500 stands for zero in the data rows.
Some points, one per row:
c(171, 662, 513, 428, 518, 499, 543, 275, 401, 477, 689, 438, 491, 625, 344, 548, 449, 580, 672,
  379, 624, 606, 752, 513)
c(595, 192, 393, 332, 324, 481, 618, 625, 305, 502, 501, 431, 380, 332, 760, 524, 479, 628, 407,
  502, 591, 682, 553, 492)
c(650, 460, 748, 559, 449, 999, 393, 752, 842, 512, 291, 606, 792, 568, 208, 423, 595, 690, 578,
  311, 218, 511, 551, 629)
c(703, 400, 261, 597, 370, 360, 459, 563, 415, 394, 687, 399, 670, 436, 575, 334, 792, 691, 224,
  588, 443, 709, 360, 387)
c(511, 353, 566, 357, 548, 338, 589, 549, 428, 433, 593, 453, 262, 203, 276, 159, 208, 436, 669,
  519, 453, 455, 553, 462)
c(342, 622, 452, 408, 701, 433, 390, 458, 410, 559, 532, 502, 504, 707, 411, 719, 725, 614, 414,
  389, 552, 246, 655, 616)
c(476, 500, 451, 511, 566, 439, 432, 396, 508, 463, 453, 559, 429, 458, 605, 543, 474, 482, 668,
  546, 562, 490, 690, 620)
c(578, 449, 427, 322, 282, 389, 542, 737, 879, 406, 352, 357, 539, 436, 622, 225, 229, 334, 685,
  638, 579, 843, 566, 370)
c(497, 316, 290, 445, 558, 372, 722, 407, 342, 489, 666, 424, 341, 369, 585, 553, 593, 691, 308,
  445, 529, 568, 495, 598)
c(312, 756, 858, 513, 737, 642, 327, 370, 669, 476, 446, 378, 726, 431, 270, 745, 431, 781, 975,
  526, 659, 463, 644, 296)
c(315, 529, 452, 384, 627, 614, 347, 588, 487, 549, 442, 554, 437, 623, 567, 503, 597, 517, 531,
  392, 631, 364, 594, 640)
c(550, 789, 514, 562, 501, 404, 267, 437, 661, 467, 485, 552, 780, 878, 506, 470, 467, 402, 529,
  759, 496, 175, 338, 650)
c(386, 780, 662, 246, 486, 544, 362, 607, 339, 615, 468, 356, 415, 407, 398, 659, 438, 606, 638,
  581, 660, 547, 478, 370)
c(463, 742, 693, 555, 618, 452, 284, 337, 621, 495, 467, 517, 666, 347, 283, 548, 475, 685, 986,
  469, 623, 431, 749, 366)
c(503, 457, 442, 486, 612, 623, 218, 402, 742, 761, 153, 449, 827, 843, 578, 227, 318, 223, 614,
  509, 561, 362, 435, 705)
c(585, 714, 562, 811, 482, 401, 429, 504, 466, 516, 560, 772, 435, 561, 276, 629, 669, 46, 408,
  291, 435, 499, 135, 557)
c(723, 23, 421, 999, 524, 0, 977, 982, 330, 482, 641, 357, 555, 495, 613, 638, 557, 294, 338,
  754, 449, 862, 645, 604)
c(493, 455, 391, 450, 353, 528, 610, 459, 486, 487, 508, 538, 665, 606, 567, 400, 582, 523, 413,
  522, 394, 560, 375, 561)
c(520, 473, 725, 489, 529, 610, 157, 295, 559, 541, 350, 463, 750, 652, 338, 670, 535, 974, 567,
  682, 305, 277, 572, 758)
c(562, 390, 634, 411, 525, 867, 380, 603, 463, 743, 437, 613, 596, 746, 465, 652, 431, 509, 565,
  410, 316, 338, 559, 705)
c(444, 514, 474, 565, 491, 744, 374, 533, 596, 531, 463, 518, 523, 540, 386, 544, 540, 514, 602,
  429, 457, 377, 602, 603)
c(202, 999, 668, 735, 651, 285, 306, 0, 437, 328, 753, 448, 420, 155, 418, 454, 448, 588, 559,
  492, 768, 360, 899, 552)
c(360, 408, 527, 453, 616, 570, 489, 452, 515, 272, 580, 480, 337, 691, 720, 228, 422, 313, 530,
  473, 579, 403, 511, 480)
c(535, 604, 500, 495, 578, 507, 560, 429, 489, 618, 454, 602, 414, 491, 560, 519, 402, 357, 545,
  514, 440, 500, 671, 640)
c(362, 811, 734, 601, 707, 475, 372, 56, 553, 444, 366, 397, 744, 369, 121, 887, 245, 607, 860,
  432, 785, 583, 641, 436)
c(244, 709, 547, 206, 532, 553, 345, 458, 503, 506, 315, 589, 526, 747, 577, 527, 690, 641, 606,
  360, 609, 50, 612, 914)
Then 21 other points, each followed by its number:
c(330, 450, 479, 339, 473, 568, 325, 641, 475, 440, 455, 463, 452, 593, 508, 481, 377, 402, 573,
  466, 548, 484, 258, 320) 0
c(282, 924, 661, 843, 667, 341, 651, 811, 592, 638, 430, 840, 310, 263, 274, 434, 727, 190, 78,
  486, 365, 485, 354, 449) 1
c(468, 454, 594, 412, 458, 972, 316, 643, 684, 498, 422, 537, 704, 479, 410, 524, 551, 512, 538,
  542, 446, 297, 498, 505) 2
c(353, 441, 190, 765, 560, 195, 816, 205, 239, 577, 708, 524, 342, 532, 664, 603, 642, 717, 265,
  307, 615, 751, 702, 408) 3
c(521, 764, 467, 708, 248, 418, 234, 458, 865, 656, 560, 410, 678, 524, 604, 353, 507, 562, 528,
  653, 567, 205, 529, 534) 4
c(834, 194, 298, 586, 471, 382, 401, 708, 381, 294, 509, 459, 534, 543, 551, 533, 652, 654, 31,
  723, 516, 835, 292, 477) 5
c(838, 334, 285, 443, 405, 629, 694, 509, 485, 400, 525, 481, 549, 666, 367, 598, 636, 395, 352,
  331, 368, 637, 362, 356) 6
c(268, 418, 252, 629, 646, 334, 775, 345, 308, 406, 667, 508, 340, 418, 730, 464, 682, 584, 369,
  299, 480, 690, 605, 552) 7
c(685, 528, 462, 518, 396, 578, 470, 563, 460, 567, 402, 363, 524, 471, 504, 596, 460, 568, 491,
  519, 537, 562, 405, 441) 8
c(432, 455, 535, 418, 540, 409, 658, 673, 319, 505, 430, 562, 243, 547, 442, 650, 558, 701, 389,
  396, 404, 646, 544, 484) 9
c(460, 606, 613, 357, 309, 534, 544, 575, 638, 547, 432, 425, 543, 502, 468, 310, 407, 374, 653,
  647, 581, 616, 363, 541) 10
c(548, 446, 498, 461, 323, 636, 569, 670, 608, 402, 353, 432, 541, 410, 549, 393, 383, 458, 726,
  571, 537, 587, 426, 387) 11
c(486, 337, 478, 445, 411, 395, 642, 529, 433, 396, 587, 399, 441, 422, 637, 393, 413, 500, 671,
  487, 538, 438, 512, 446) 12
c(733, 605, 733, 277, 424, 569, 467, 633, 504, 522, 623, 421, 231, 409, 439, 490, 606, 385, 322,
  398, 102, 315, 422, 474) 13
c(533, 754, 705, 480, 594, 619, 376, 420, 420, 478, 419, 629, 450, 386, 391, 414, 482, 631, 442,
  564, 448, 387, 493, 330) 14
c(479, 530, 444, 400, 536, 645, 442, 489, 586, 409, 405, 393, 453, 553, 499, 349, 377, 475, 432,
  496, 584, 580, 393, 520) 15
c(504, 622, 547, 758, 510, 403, 266, 538, 758, 561, 483, 358, 701, 616, 508, 445, 429, 390, 483,
  638, 676, 350, 497, 401) 16
c(535, 482, 548, 514, 442, 711, 413, 623, 616, 598, 481, 535, 620, 567, 446, 527, 478, 528, 536,
  482, 456, 460, 502, 547) 17
c(828, 273, 435, 534, 516, 549, 423, 524, 332, 540, 598, 610, 437, 454, 380, 451, 549, 384, 219,
  646, 334, 452, 342, 525) 18
c(641, 441, 487, 569, 417, 606, 589, 516, 559, 492, 550, 489, 478, 569, 430, 422, 573, 485, 409,
  350, 554, 490, 517, 454) 19
c(423, 740, 476, 606, 461, 507, 750, 467, 405, 581, 518, 761, 395, 593, 375, 380, 820, 342, 276,
  470, 407, 530, 249, 522) 20
Which two of these numbered points are nearest to each point below by angle, seen from the average point of the first points? Their numbers follow each, nearest first.
c(463, 566, 490, 716, 632, 338, 556, 552, 404, 597, 498, 629, 375, 374, 464, 523, 486, 379, 322,
  458, 495, 378, 368, 441) > 1 20
c(429, 312, 425, 479, 521, 430, 637, 578, 430, 255, 457, 551, 317, 284, 502, 365, 409, 523, 532,
  587, 426, 588, 604, 274) > 12 11
c(414, 334, 143, 585, 496, 368, 651, 352, 240, 646, 722, 464, 261, 560, 708, 742, 556, 715, 351,
  460, 576, 695, 595, 546) > 3 7
c(761, 453, 411, 555, 498, 582, 569, 303, 512, 530, 494, 428, 524, 460, 668, 465, 444, 481, 328,
  619, 480, 552, 615, 486) > 18 5
c(471, 433, 465, 497, 337, 572, 406, 559, 694, 395, 414, 472, 640, 412, 451, 333, 449, 460, 593,
  657, 599, 683, 464, 426) > 11 10
c(735, 601, 537, 517, 359, 409, 481, 426, 777, 857, 455, 640, 693, 232, 746, 480, 477, 333, 569,
  555, 391, 596, 287, 592) > 10 4
c(444, 398, 312, 637, 664, 451, 699, 252, 467, 517, 715, 532, 417, 373, 583, 653, 557, 584, 372,
  486, 509, 641, 618, 411) > 3 7
c(441, 543, 447, 525, 541, 493, 508, 482, 526, 546, 453, 585, 419, 499, 650, 413, 564, 472, 419,
  497, 638, 371, 472, 447) > 20 1
c(696, 566, 550, 508, 449, 436, 539, 447, 616, 581, 648, 527, 512, 414, 349, 451, 545, 406, 320,
  552, 489, 409, 523, 232) > 19 18
c(449, 642, 715, 472, 558, 549, 381, 367, 370, 569, 484, 565, 505, 369, 474, 529, 454, 590, 603,
  519, 457, 302, 558, 529) > 14 13
c(664, 286, 632, 440, 565, 931, 384, 665, 505, 525, 404, 384, 717, 689, 400, 701, 349, 612, 495,
  439, 349, 386, 629, 658) > 17 2
